dof: [-12.0  20.4  20.4  16.9  16.9  16.9  20.4  29.6  18.4]
piv: [-22.6 -32.1 -72.4 -41.7 -18.6 -33.0 -29.4   0.5 -12.0]
vekup: [ -8.3 -36.7  -2.7 -11.4 -31.6  23.2  -2.0 -17.6  -4.4]
pibal: [-27.4 -24.7   0.8 -29.1 -39.9  -9.7  24.0  22.0  24.1]
Zude: [-45.1 -28.3 -32.9 -35.1 -38.3 -30.2  19.6  -5.2 -10.9]
Rosu: [-18.7 -22.3  -9.6  10.0  -4.5 -26.2  19.0   1.3 -16.5]
Lor: [ -4.2 -12.1  17.0 -34.6 -40.0  -0.4  21.5  -3.8  21.4]
gori: [ -7.3  -3.9 -12.1  27.1  24.9 -37.4 -23.9 -12.1  -3.9]
bila: [-31.4 -33.6 -20.7  -2.8 -16.0  -9.5  32.6  10.6  -5.7]
Labo: [ -8.9  14.6   9.7 -30.2 -35.8 -42.9 -26.5  -9.4  26.2]
karar: [-38.3 -30.2  19.5  -5.2 -12.1 -38.6 -34.5  24.8  20.3]
kinur: [ 50.5 -17.1  15.6  -8.4 -39.4 -26.4 -20.5  -8.2  13.3]
howmany gori: [-3.9] => 2
which: [-38.3 -30.2  19.6  -5.2] => Zude
present: [-30.2  19.4  -5.2] => no
howmany dof: [17.0] => 0
back: [ 19.0 -26.2  -4.5  10.0  -9.6 -22.3] => Rosu
which: [ -7.3  -3.9 -12.1  27.1  24.9 -37.4 -23.9 -12.1  -3.9] => gori
which: [-32.1 -72.4 -41.7 -18.6] => piv

Kip: [-27.1  37.1  41.6  36.0  36.2  32.3 -29.5  38.2  27.6 -42.0]
bamu: [ 27.5 -42.0  -4.5  15.4  41.1  15.1 -78.2  28.5  35.0 -51.3]
Fubaf: [ 17.8 -46.6 -59.4 -34.3 -42.0  32.3  38.2  36.2 -29.5  27.6]
which: [ 37.1  41.6  36.0  36.2  32.3 -29.5  38.2  27.6] => Kip
which: [ 27.6 -42.0] => Kip
back: [-42.0  27.6  38.2 -29.5  32.3  36.2] => Kip
howmany Kip: [37.0] => 0

Zev: [ 36.7  33.8  33.1  13.2  47.2  30.1   2.5  34.3  15.2   8.3 -60.6  51.2
  55.8 -64.6  36.5  -1.8  -0.9  29.3 -80.1  29.7  21.0  15.4  30.1   7.8
 -34.8  14.1 -12.1  34.2 -72.8]
Sivo: [  5.5   4.0   7.0 -31.6  10.5   5.5 -48.7   6.7 -48.8 -33.0   6.6  12.5
  14.5   7.7   5.2 -27.6  -0.9   3.9  19.6   3.5   6.1 -65.3   4.3 -56.8
  -9.7 -57.8 -15.0   5.7  19.2]
vobaf: [ 36.7  33.8  33.1  13.2  47.2  30.1   2.5  34.3  15.2   8.3 -60.6  51.2
  55.8 -64.6  36.5  -1.8 -23.1  29.3 -80.1  29.7  21.0  15.4  30.1   7.8
 -34.8  14.1 -12.1  34.2 -72.8]
Pob: [  5.5   4.0   7.0 -31.6  10.5   5.5 -48.7   6.7 -48.8 -33.0   6.6  12.5
  14.5   7.7   5.2 -27.6  -0.9   3.9  19.6   3.5  -1.0 -65.3   4.3 -56.8
  -9.7 -57.8   6.4 -17.7  36.7]
howmany Sivo: [-0.9] => 1
which: [ 36.7  33.8  33.1  13.2  47.2  30.1   2.5  34.3  15.2   8.3 -60.6  51.2
  55.8 -64.6  36.5  -1.8  -0.9  29.3 -80.1  29.7  21.0  15.4  30.1   7.8
 -34.8  14.1 -12.1  34.2 -72.8] => Zev
present: [ -1.8 -23.1  29.3] => yes

fid: [ 24.1  30.4  46.9   0.4  -8.6   0.1  10.9  -0.5  53.9  -2.4 -38.6 -53.9
 -18.9  -6.3  13.3  46.9 -47.1  -3.9  17.7 -56.1  14.0  21.7  13.6 -32.5
 -11.0 -15.7  60.3 -46.5  51.7  -4.1  23.7  46.9  46.9 -21.7   4.5  49.0
   0.1  14.6   9.5]
bato: [-18.6 -33.6  55.0  18.6  23.5   3.1 -24.1  24.8   4.7  12.8  49.9  37.8
 -12.5  47.0  26.8 -22.8 -42.7 -63.4 -25.4 -18.7 -38.9 -52.2  49.6  -9.2
  33.8   7.6   9.8 -46.3 -14.7 -14.0  38.5 -16.1  -1.3  30.2  45.8 -31.6
  10.2  72.6 -32.3]
dolun: [-16.5 -33.7  53.7  12.6   7.2  -8.0 -45.3  13.1   6.3  15.4  42.6  28.9
 -11.1  26.3  29.9 -25.5 -84.0 -61.5 -19.6 -36.8 -47.5 -70.0  50.5 -16.5
  32.5 -19.3  34.4 -52.9 -14.9  47.0  68.1  14.5   7.2  35.2  56.9 -10.6
   0.1  86.0 -10.5]
rutib: [-12.1 -25.3 -15.1  -7.9 -33.1  18.6 -51.2 -29.7 -41.9   7.0  15.6  29.3
  23.7 -42.6  -8.3  -7.6 -42.9  22.3  -0.2  12.6 -25.8 -46.9 -19.2  13.4
   7.4 -43.8   3.7  34.0 -47.5  62.1  39.9  51.1 -20.2  26.4  15.9  -0.3
 -19.2  15.0  42.6]
mam: [ 42.0  27.7  20.3   6.3 -20.7 -49.4  27.7  -1.9  52.1  -8.2  27.7 -43.2
  -3.0 -13.8  13.5   0.4 -61.8 -43.2  22.0 -64.5  12.2  34.5   8.1 -26.2
 -43.2  27.7  68.2 -43.4  48.6 -16.2  33.2  27.1  53.8 -24.1   5.9  55.6
  -6.8  25.3  22.6]
notuv: [ 40.3   0.7 -43.0  -2.2 -53.7  -1.0 -30.8 -25.8 -22.8 -13.8   4.7  10.3
  47.6 -57.2 -14.1   2.9 -36.3  42.6  23.8  -7.7   2.8  28.3 -46.8  17.3
  -8.4 -12.4  25.2  40.9 -19.9  18.8  22.6  54.0  12.4  -8.6 -12.1  35.0
 -31.5  -7.2  63.1]
Vem: [-28.7 -28.0  60.6  13.1  30.8  -0.9 -18.7  20.5   8.3  15.3  36.3  24.0
 -24.2  45.4  27.6 -21.2 -40.4 -63.8 -26.8 -18.6 -37.0 -62.1  56.6  27.6
  29.6  -4.5   7.8 -51.5  -9.1  -4.0  38.3 -16.8  -1.7  30.4  45.1 -27.9
  12.1  65.1 -36.6]
gog: [ 55.7  17.2   7.3  14.1 -24.2 -37.7  -1.9   7.8  39.0 -14.2   2.2 -20.9
  15.8  -7.2  10.6   0.0 -54.0  -6.2  20.7 -57.0   9.0  50.4  -0.3 -13.6
  -1.8  18.2  58.8 -30.3  36.4 -41.2  26.2  16.4  51.5 -25.0   2.9  45.5
 -11.3  26.7  23.1]
ditob: [ 50.3  16.1  18.0  14.5 -17.5 -39.4  -1.0   9.9  42.2  -9.9   1.1 -21.0
   8.0  -1.7  15.0  -0.9 -55.3 -12.9  16.6 -59.0   6.7  40.7   7.5 -18.4
   1.2  15.3  57.5 -39.6  36.5 -37.2  28.7  15.0  50.4 -22.8   6.5  42.4
  -9.1  32.8  17.6]
Bobif: [-33.5 -29.1  -5.6  -9.3 -17.7  24.2 -42.3 -24.7 -45.1  10.6  15.1  29.1
   8.6 -27.1  -6.9  -8.5 -23.2  12.0  -9.3  23.4 -28.7 -63.5  -8.1  12.7
   8.5 -44.5 -11.7  29.2 -51.6  66.1  29.6  36.6 -31.8  33.3  19.3 -15.6
 -10.0  13.1  22.4]
fipi: [-17.4 -44.2  40.5  10.4  -6.7   9.1 -58.6  -1.3 -22.5  14.3  51.4  46.4
   7.7   5.9  18.8 -25.2 -78.6 -41.1 -18.6 -16.9 -51.7 -72.9  29.4  -1.4
  30.8 -26.8  22.0 -20.0 -42.4  31.2  68.9  29.2  -7.7  43.1  51.4 -16.5
  -9.3  75.9   8.7]
Mileb: [ 21.2  -5.2  42.8  11.9  -9.7 -31.0 -26.2   7.8  29.3   3.1  17.3  -3.9
  -1.5   7.6  23.5 -14.6 -84.0 -34.5   2.8 -58.5 -21.5 -15.9  29.9 -23.5
  14.4  -9.1  59.6 -50.2  15.4  -5.4  57.3  22.3  36.3   4.5  35.8  25.8
  -6.2  65.5  10.5]
present: [ 12.7   8.5 -44.5 -11.8] => no
howmany mam: [53.8] => 1
back: [ -9.1  14.4 -23.5  29.9] => Mileb
howmany fid: [47.0] => 0
howmany mam: [27.7] => 4

navuk: [ 0.1  0.0 14.2 73.5  0.1  1.0]
figol: [ 0.0  1.1 73.9 11.4 -1.9 -0.4]
mumef: [ 0.0  1.1 -1.1 39.4 66.8  1.1]
geza: [ 0.1  0.0 73.9 73.5 24.4  0.1]
which: [ 0.0  1.1 -1.1 39.4 66.8  1.1] => mumef
which: [24.4  0.1] => geza
howmany mumef: [1.1] => 2
present: [1.1 0.0] => no

kun: [-60.0  24.1 -11.9  -0.1]
pabo: [-61.8  24.1  44.1 -20.1]
fen: [ -9.2 -54.8  56.8  12.8]
genu: [-25.5 -72.7  21.2   7.1]
Rivid: [-27.3 -15.3  69.5  15.7]
luz: [-18.2 -22.5  72.1  15.7]
fes: [-56.3  13.3  56.8   7.1]
zem: [-60.0  24.1  41.5 -24.4]
back: [ 72.1 -22.5] => luz
howmany pabo: [24.2] => 0
which: [ 24.1  41.5 -24.4] => zem
present: [-27.3 -15.3  69.5  15.7] => yes
which: [-60.0  24.1  41.5 -24.4] => zem

Fuv: [ 20.6 -85.2 -13.0 -19.6]
Kamar: [-50.4  68.6 -42.4   5.3]
merap: [-50.4  68.6 -42.4  -7.0]
par: [-31.6  20.0 -41.9   1.7]
sar: [ 20.0 -31.6 -19.8 -19.2]
fuluf: [ 24.5 -57.5  24.2 -14.5]
tipez: [-12.4  72.8   4.7  72.8]
present: [-50.4  68.6 -42.4] => yes
present: [ 68.6 -42.5] => no
which: [-50.4  68.6 -42.4  -7.0] => merap
howmany tipez: [72.8] => 2
present: [ 72.8 -12.4] => no
which: [-31.6  20.0] => par
which: [ 68.6 -42.4  -7.0] => merap

